In the rows, 128 means zero.
X: rows in a few groups, each row roughly a mix of its group's directions (one row in no group)
X (124 x 11)
[[123 119 123 140 184 123 156 145 144 154 200]
 [169 176 155 126  91 106  91 129 101  95  97]
 [145 108 160 101 110 146  72 148 176 110  92]
 [136 109  87 123 102 190 152  86 165 116 120]
 [111 166 153 129 135 137 134 118 147 213 108]
 [ 67 149 124 104 183  99 101 140 136 138  95]
 [146 171 112 173  94 124 146  96 103  99  82]
 [ 54 124 121 135 117  96 128 187 112 131 139]
 [124  59  87 119 172 109 105 130 149 110 107]
 [143 139 128 137 163  42 124 112 155 126 103]
 [117  63 175 117 144 122 100  93 139 116 166]
 [ 91 165 119  98  75 159  99 152 157 116 155]
 [150 124 130 114 199 156 111  94 108 171 109]
 [138 139 125 133  73 119 115 198 151  95 153]
 [125 105 118 133 102  90 189 151 135 153 183]
 [137 130  76  73 147 149  83 141 156 149 105]
 [158 135 145 201 132  79 130 159 115 151 136]
 [112 120 176 101 157 204 134 136 140 150 128]
 [ 91 107 158 152 121 158 168  96  68 136 137]
 [166  88  65 105 168 137 120 112 159 133 121]
 [101  71 163 149 179 113 102 141 147 141 101]
 [130 104  90 151 177 122 160 138 187 150 103]
 [ 81 154 157 141 159 166 102 128  98 133 180]
 [152  80 174 155  63 135 124 135 109 119 126]
 [ 78  82 133 145 119 167 137 101 146  87 165]
 [134  92 119  77  92 106  74 116  93 117 106]
 [ 93 129  98  93 137 136 139 122 209 110 128]
 [157 158 128 105 169 149 153 117 194 102 147]
 [137 128 133 102  90 174 172 100  72 146 126]
 [136 108  83 143 134 114 112  84  57 132 110]
 [109 163 101 189 169 152  81 129 138 125 132]
 [139  84 113 178 129 124 163  68  99 139 131]
 [135 195 148 149 139 132  82 114 103 142  83]
 [198 128 163 110 130 141 150 120 181 113 148]
 [ 75 103 140  73  80 133 123 140  94 118 114]
 [141 116 127 123  75 151  64 173 107 130 110]
 [ 99  78 132 151  91 163 137 178 143 118 163]
 [123 151 126 155 158 107  79  83  80 164 127]
 [ 55 132 150  90  98 116 136 144 164 116 105]
 [140  78 157  89 132 124 126 130 182 104 173]
 [119 142 114  59 101 137 103 104 131  81 163]
 [129  96  96 100 118 161 161  79 179 145 139]
 [ 90 190 125 121 103 157 110 129 147  93 172]
 [113  90 107 137  56 155 162 132 138 122 163]
 [103 160 135  91 100 192 108 132 122 122 174]
 [174 144 117  77 109 123 156 159 161 159 163]
 [191 148 133 108 147 119 128 173 178 130  99]
 [174 131 105 116  85 128 128 101 191  94 122]
 [137 129  78 118 125 148 148 148 147 158 202]
 [ 73 133 173 116 119 102 183 148 133 139 161]
 [140 176 143 115  90 169 149 148 157 120 182]
 [127 141  70 129 122 199 123 103 138 151 101]
 [159 107 144 118 133 164 197 144 133 176 144]
 [ 76 100 128 120 108 150 154 141 125 127 201]
 [187 146 178 133 141 142  93 107 131  97  92]
 [131 134  75 147 203 152 114 100 128 140 119]
 [124 182 138 151 129  88 131 139  74 169 156]
 [136  97 173 121 103 153 178 163 118 165 163]
 [156 184 130 168 148 136 114 129 177  84 134]
 [ 90 139  74 115  70  91 110 130 142 110 109]
 [149 198 157 150 132 135  97 124 107 150  84]
 [169 158 108 102 150  62 137 142 164 148 142]
 [178 121  65 109 163 107 118 133 165 141 109]
 [ 74 114  83 149 138  96 173 130 108 155 157]
 [119  99  93  93 162 161 129  91 132 188 123]
 [138 219 133 165 124 105 128 127 112 123 120]
 [ 96 124 122 145 156 164 193 108 135 150  83]
 [ 84 138 134 154  89  92 107 170  78 112 118]
 [ 97 182 146 177 109 166 149 117  88 133 122]
 [ 99  99 118 134 120 148 145 149  63 185 117]
 [168  89 153 116 121 119 140 104  58 146 103]
 [ 74 151  71 116  99 138 135 114 101 137 171]
 [101 107  80 178 135 147 141  90  83 146 112]
 [117 109 129  80 129 120 119 160  97 192 169]
 [184 122 162 148  86 143 151 133 156  85 154]
 [ 98  82 144  97  91 134 110 153 108 170  84]
 [127  66 111 109 132 111 173 185 131 140 150]
 [118 145 125 118 150  39 149 142 160 134 132]
 [175 160 128 154 133 158 131 120 107 184  82]
 [108 154 117  93 106 165  88 123 114 128  61]
 [113  91 206 142 146 130 158 135  95 146 139]
 [141 130 154 104 178 118  64 143 144 161 159]
 [128 146  85 137 116 121 123 120  48 169 132]
 [176 122  74 165  96 107 114 137 135 139  82]
 [116  95 130 160 168 121  99 109  66 153  96]
 [164 102 101 112 143 121 114 121 213 127 122]
 [179  84 152 156 143 160 144 104 123 170  99]
 [189 130 147 171 140 114 127 146  70 144 148]
 [ 87 139 110 173 183 139 114  97  83 132 137]
 [154 126 201  98 123 108 119 148 166 107 158]
 [126 164 132 121  88 201 156 140 164 116 131]
 [158 117 122  95  85  95 135 127  90 192 136]
 [141  60 131 111 122 123 117  76 136 101  85]
 [110 154  77 136 146  97 133 127 189  94 155]
 [172  73 146 106 114 122 121 168 116 180 141]
 [122 145 105 137 174 157 139 126 205 109 109]
 [166 161 135 167 149 193 146 101 114 125 103]
 [ 73 111 131 113  89 101 141 184 160 122 149]
 [121 127 126  82 140 119  52  97 114 137  94]
 [186 108 135  78 109 118 119 153 177 118 153]
 [123 148  79 135 123 177 164 155 172 125 165]
 [123 112 185 136 154 114 183 101  92 129  93]
 [106 101 123 144 176 181  95  97 102 143  95]
 [ 75 138 148 115 115  89  77 114  92  91 132]
 [114 104 106 115 160 202 150 115 121 171 115]
 [107  77  92  95 114 172 149 147 112 173 136]
 [136 111 202 107 143 132 122 128 147 108  71]
 [ 95  94 166 155  98 117 178 139  79 124 140]
 [209 145  95 109  97 151 107 119 123 144 135]
 [ 72 153 158  98 101 130  88 141  90 113  99]
 [112 144 125 113 143 171  68 100 107 181 135]
 [164 118  62 112 127 100 127  85 135  90 105]
 [112  86 112 160 179  88 139 124 135 147  79]
 [137 101 150 112 171 128 144 168 183 153 170]
 [118 111 100  69 126 130 114 146 187  94 156]
 [136 132 177  96  73 105 108  99 134 110  82]
 [ 51 126 126  96 115  78 138 134 122 153 114]
 [160 154 178 180 120 166 149 118 117 142  89]
 [ 64  77  97 125 126 175 119 126 151 138 122]
 [125 113 176 100 126 165 169  66 120 142 124]
 [ 55 135 117 139 107 152 105  98  82 114 117]
 [166  95 154  92 176 130 116 127 170 172 122]
 [145 128 128  88 152 171  82 143 142 189 137]
 [ 97 140  66  95 162 131  94 115 161 143 101]]

one row of each group, then the others: which group is each in?
[115  76  61 121 115 113 169 120 136  97 119] -> (49)
[193 130 154 148  82 103 136 124  93 123  93] -> (53)
[ 64 141  93 140 134 151 109 180  92 129 141] -> (16)

[120 106 146 145 180  64 140 132 170 110 106] -> (53)
[131 147 185 130 134  93 115 152 125 111 197] -> (53)
[186 140 182 113 145 143  99 128 177 133 117] -> (49)
[127 123  88 167 166 117  81 178 154 106 125] -> (16)
[ 97  89 139 151 117  96 131  68 107  81 138] -> (49)
[120 108  89 123 155 161 101  82 100 124  72] -> (53)
[156 179 113 132  94 174 151 109 112 175 111] -> (49)
[100  77 157 137 121 138 155 123 142 107 197] -> (49)
[152 129 192 133 144  90 139 187 145 110 131] -> (49)
[121 112  78  83 155 111 114 172 157 141 168] -> (49)
[169 100 173 117 133  71 104 139 147 103  96] -> (53)
